Where one turn sends some rows of the set: a few examples, then the rows asked
J_814: [-19   4  -4  47  22  16  12   4  -2 -14 -24 -18 -17 -30  26   2  21 -18
  -3  -5  -8  37  38   7   0  13  16  14   7  11 -13  18 -16   2  14  11
 -13  11 -22 -18 -10 -10   2  -9  21 -11 -23 -64   0  39   5 -42 -18 -13
 -16   2  34  17 -32]
J_465: [-16  28 -13  13 -14 -11   9 -21  13  -2 -29 -20  -5 -11   6   4   0 -38
   3 -19 -31  40   7   7  -5 -13  21   2  14  -4 -31  22  -2 -24 -12  -3
   8  -6  17  44 -22  27   4  36 -11  27  -9   8  -4 -12 -35  -3 -18 -25
 -12  -1   5 -29  13]
J_476: [-12  28 -20  15 -27  -9  31 -33  -8  11 -39 -12  21 -12   9   2   4 -19
  -5  -1 -18  34 -18 -13   7  -6   8  31   0   8 -22  18 -21 -21   4   3
  -5   5  15  33  -7  19 -11  41   2  12 -21   0   4   1  -3  -7 -11 -30
 -21  32  -1 -30  -7]
J_108: [-16  17   5   9   4  17 -13 -45   0 -25 -17 -27 -13  -6  -6  21   0  12
   6  16  -6  17   6  19  -3 -15  -7  12  -9  45  29 -10   8 -15  -8 -24
  39  24   6  12 -22 -24  15 -33  15 -23  11  17   2 -10 -18  -9   4  -2
  -4 -37  14  -9 -30]
J_86: [ 33  10 -34  -6  38 -17  -2  27   9  18 -13 -15  -1   5  -5  -6  20   7
 -19  -2  -4  16   1 -28   0   4  48  25   1  28 -15 -46  -9  21  21 -39
 -28  -1  -4  10 -20 -22  -4 -12 -36   7  -5 -17  13  23  17 -36   1 -13
  -5   0  16   6 -18]
J_931: [ 14   1 -22  38  33  14 -25  38  -3   7 -30 -26  -9 -30  -1  -2 -14 -28
  17   6 -13  40  -6  11  34   5  10   1  20  -3  14  -4   6  -9   9  -6
 -13  -2 -10 -29 -41 -24 -14   7   8 -10 -32 -15  19  41  -3 -25 -30  10
   2  14  36 -11 -25]
J_72: [ 29  11   3   1  13 -23   6 -20  11  23  -4   0 -32   8 -44 -36 -12   3
  -6  -5  -7  25   7 -24  17 -38 -18  -7  15  10  -4  -5   4 -13 -12 -17
   0 -21  -7  16 -22  46  15  12  10  20 -23  -8  -6  29 -32 -26  19  -1
 -18   1  32  -3 -23]
J_731: [  0   5  -9 -15  13  -1 -10 -45   5 -34  -7 -27  -2 -35 -10  -1   2 -13
   5  19   3   8   2   0  10  -1 -19   3 -16  29  28 -10   6 -19  14 -35
   9  35  -4   4   5 -28   9 -10  20  -3  22  23 -14 -14   3  -6  15  10
   3 -25  -5   3 -29]
J_489: [  0 -21 -16  12 -16 -40  11  -5  -4  39 -35 -27   5  18  -2  -5  39  15
   4  36 -18  25  32  -9 -30  -6  -7   2  17  30   8 -50  31  -8  17  -8
  13  -2 -13   6 -10 -17  26 -28  20 -28   2  -3  29  13  13  -7  -8 -23
 -34  -4  19 -16   9]
J_157: [ -3   8 -14  14  16  18  15  31  -5  -9 -23 -31  -6 -17  24   6   5 -19
   3  15   0  46   7  21  23 -22  10  -8   4  11  19 -16 -11  -6 -10   4
 -22  -3  -3 -33 -26 -31   6  -9  20 -41 -37 -59  12  21   3 -21 -20 -30
  -7   7  33  -2 -11]
J_150: [-18  30 -22   6  -9  -2  15  -1   1  18 -38 -26  15 -38  17  -6  -3 -28
  22 -11 -26  36 -10   1  -4 -19  13   1   4  -3 -19  14   6 -27  -4 -24
   6   9  12  45 -29  21   3  26 -30  21  -6  15  -7   2 -22  10 -19 -26
 -15   7   0 -33  11]
J_113: [  2  10  -5 -19   8   8  -8 -48  -8 -30  -6 -15 -18 -18 -11  12   6  -7
   7  35 -22   5   0   4   2  18  -5   8 -35  33  12 -15  10 -11   6 -31
  14  22   8  14  -2 -17  14 -22  29  -4  29  11 -10   8  -1  -7  23  -6
  12 -14 -15  17 -19]
J_371: [  1   7  -6  -7   7  18 -12 -56 -12 -16   1  -6 -26  -1 -22  18  -7   3
  14  39 -21   8   5  10   3  32 -10   1 -12  36  15 -10   5 -32  16 -17
  26  17   4  10 -11 -14  -2 -12  12  -1  16  36   2  18 -11 -19  10   3
   0 -14   3  13 -25]
J_373: [-17   4   5   7   5   4 -19 -38  12 -33 -21 -35  -5 -35  -6   9  -2   0
   6  13  -2   4  12  13   4   7  -5  18  -4  36  36   9   9 -12   5 -19
  25  34 -10   8  -5 -16  13 -30  15  -8  20  30 -22  -9  -8  -4   5   7
  -8 -32  14  10 -32]
J_144: [  2  21  10  -4  -2 -26  21  -6 -23   7 -21  -7 -15  -3  -9 -27  -5  16
  -2  -5  -6   7  15 -27  -9  12  -9  16   8  -1  -5  10   4 -37 -11  11
  -6 -10 -22  30 -15  44  24  -7  32  11 -10 -23 -30  54  -1 -31   2 -13
 -14   0  20  28 -31]
J_755: [ 13  13   0  23  -1 -10 -14 -17   6   4 -29 -13   9 -10 -21 -25   8   9
  44  -4   6 -15  16  -7  -8 -15 -14  13   8   6   9   2  16  22 -10  -2
  28  -1 -19   4 -40  49   1  -6 -36  14 -17 -20  -1  25  -6  -3 -50 -11
  12 -12  17  -3 -35]
J_650: [-16  24 -18   4 -11  -4  18 -11  29   9 -58 -18   8 -27  12 -10   2 -27
  39   6 -28  33  -7  -2   2 -19   5  11  -2 -16  -7  15   3 -10  -3  -2
   5   8  21  36 -17  11   3  23 -19  15 -19  -3  11   5  -6   5 -14 -24
 -11  20 -21 -38   7]
J_541: [ 11  -1 -18  40  39  13  -5   6  -9  10   5 -18 -10 -37  -3  -8   4 -39
 -12 -10  -8  50  13   2  28  -6   9   2  22  -3 -17  10   6   6   9 -14
 -24  -2 -29 -22   3 -16   5  19  31   3  -7 -21   5  30   9 -32  -7   5
 -26  11  51   6 -22]
J_676: [ 29  11  -9  -7   6 -39  -2   7  -8   6 -46 -22  18 -29  -2 -32 -31  -5
   8  -7   5  -5 -11  -9  22  -7 -24   9   0 -15  32  -8  20   7 -21   2
  18  -5 -30   6 -17  27  12  -5  15  -4 -19 -11   7  16  17  20 -28 -10
  11   6  20 -12 -39]
J_374: [  0 -10  -1   8  40 -12 -17  19 -36  21 -31  -8  41  -6  22   0  15  11
 -43 -15   8  41  -3  -4 -16 -12   9  -3  30  35  14 -38   6 -22  12 -34
 -15  23 -20  -2 -27  -1  14  -1 -14 -22  -2 -31   9   7   8 -32 -14 -15
  -6 -17  44 -19 -12]
J_40: [-18  31 -25  -1 -23  -9  36 -18   0  -2 -55 -24  14 -26   8  -6  -2 -21
   3   8 -33  33   0   6  -1  12   2   7   0  -8   4  19  -2 -15  -1  16
   3   8  20  32  -3  14   3  43  -7  13  -8  -5  12   7   0   3 -25 -31
 -17  28  -9 -37  -7]
J_202: [ 17  24  -1 -26 -11 -28  21  -8   1 -22 -22  -1  -3  -1  -6 -20  -5   0
  -3  -9  10   9  -3 -13  22  -9 -18  23   0  11  13 -25 -20 -16 -26  15
 -10  -5 -13  14 -13  32  21 -14  26   7 -29 -45   0  22  21  -8 -19 -47
  16 -15  -2   1 -29]
J_529: [  8  -7 -25 -22  12 -32   7   5 -12  -1 -26   1 -33   0  17 -13  11   0
  -7 -11 -25  18  30 -10  -9  37  10 -50  37   5  22 -27  14 -16  52  -2
  12   4  -9  20   2 -12  35 -14 -30   4  10   4   0   2   2  -7 -29 -15
 -19 -13  11  -4 -31]
J_984: [ -1 -38  20   0  32 -19 -21  15  35   5 -49  12   2  17   8  11  29  -7
   8 -20   0  25   2  -5  -3 -14  38  13  25   2  -4 -14  17  21  27  -8
  -4  11 -12  18  -6  -5  25 -38  14 -14  -3 -38   2   6   8 -40  -4 -21
   2  -2  27  19   8]
J_648: [ 10 -36  -8  13  23 -17   5   6 -11  44 -41 -30  -4  23  -8  -8  29  -5
   5  36 -23  31  25  -6 -31   8  11   6  20  19  -1 -38  37  -7   6  -7
   8 -14 -10  11 -24 -19  24 -21   3 -22  -1 -23  39  34  33 -31 -16 -20
 -22  -8  17  -2   4]
J_711: [ 23  -5 -17  21  36  16   5   7 -12   6  13 -23 -19 -10  11   5  11 -44
   8  15 -15  37  16  28  26 -30  33 -12   1   4 -28 -16   3  11 -17 -27
 -30 -19   2 -28 -16 -14  18   1  12  -4  -7 -45  -4  15   0 -23 -15 -29
  -4   3  23  12   0]
J_412: [ 13   4 -10  14  22 -26 -35   4 -31  18 -28   5  41 -12  16   0  24  15
 -37  -8   5  39  -4   0 -13  -5  -2  -5  26  29   1 -46  10 -36  27 -42
  -9  29 -26  15  -5   9  39   4  -5  -7  20  -5   1  -3   3 -13 -15  -9
  -6 -15  28 -26 -15]
J_610: [ 23 -20  -6  30   4 -51 -27  -5  34  -9 -44 -18   0  13   3  10  11  11
 -40  11 -15   1  49  21  -6  29  13  15  16  39   2 -26 -12 -11  29   4
  -5   7  -4  -3   1  25  15  -5 -10   8   1  -6   9 -12 -24 -17  -6 -18
  -7  -2  35 -20 -13]
J_211: [ 24  29 -41  -3   4 -37  -7  20  12  12 -22  -4  -3  10  -4  -8  21  25
 -14  -1  -8  13  -1 -35   0  12  33  25   9  38  -2 -53 -12  20  39 -29
 -17   7  -7   9 -25 -27  -2 -14 -22   4  -5  10   6  24  -5 -14   1   2
 -16   3   6 -10 -17]
J_324: [  8 -26 -17 -25  38 -19  10  17  -6   1 -15 -13 -22 -16   7  -9  13 -15
 -25 -20 -17  27  33  -3  -5  30  14 -40  39  -6  15 -17  21  -4  36  -4
   1  -1 -21  14  13  -9  17  -4 -32   8   7 -10  11   3  22 -30 -24 -20
 -18 -14  43   9 -28]
J_285: [ 10  30   3   0   5  -5   5 -10 -10  15 -11  -9 -12  -4 -13 -23  -1  14
   1  10 -20  14  20   2  -5 -34   0 -20   2  14   8 -16  29  21 -52 -21
   8 -19  -9   5 -43  47  34   0 -28  -1   1 -23 -17  19 -29   8  -4 -30
 -13  -8  21   6 -14]
J_241: [ 15 -20   7  -2  15 -24 -30   8  32   6 -47  17  -1  28   7   7  27  -1
  24  -5  -1  17  -8  -2   7 -15  36   0  20   9  -7 -25  13   5  38 -18
  -2  15   0  30   5  -3  54 -35  13  -9  12 -12 -12  -7  -6 -13 -11 -19
   3   5   0  13  10]
J_242: [  2  -4 -12  53  34  22 -10  10 -26   4 -14 -25 -28 -21  19   3  12 -34
  28  13 -28  26  30  26   3  13  27  -5   7  -2 -22  -2  10  -8   7  -9
  -1  -8  -4 -15 -42  -4   4  -6 -12   1 -11 -46   0  49   0 -32 -41 -13
   6 -11  13   8 -24]
J_665: [  7  19  -6  -3  11  12 -17 -44  -8 -15 -12 -16 -15   6  -7  20 -22  21
   3  33 -11  10  -4  13   4   5  -3   5 -17  33  25 -11   1 -24  -6 -25
  26  12   6   5 -23 -27  -1 -12  11 -22   9  40  -3  -1 -27 -12  20  17
  -8 -15  16  -6 -27]
J_602: [-21  17  -5  18 -20 -21  25 -34 -10  17 -38  -8   4  -4  20   3   0 -34
  -2  -3 -27  44  -6  -7  -6 -15  10  13   8 -10 -33  22   2 -29 -20   0
   5  -9   8  40 -13  18   7  37  16   4  -9   7   2  -5 -12  -3  -3 -24
 -29  11  -2 -27  11]
J_154: [ 28 -35  -2  19  30 -30 -27  16  22   0 -47 -26  -4  24 -12   6  -5  -2
 -39   8 -18  11  37  15   0  31  25  11  27  34  15 -20 -10  -3  19  11
 -10  -6   6 -10 -19  15  -2   1 -22   3 -18 -14  14   7 -11 -37 -21 -15
  -1   2  46 -15 -13]

J_465 moves to J_602
J_412 moves to J_610
Now find these:
J_755 moves to J_285
J_373 moves to J_108
J_157 moves to J_931
J_154 moves to J_648

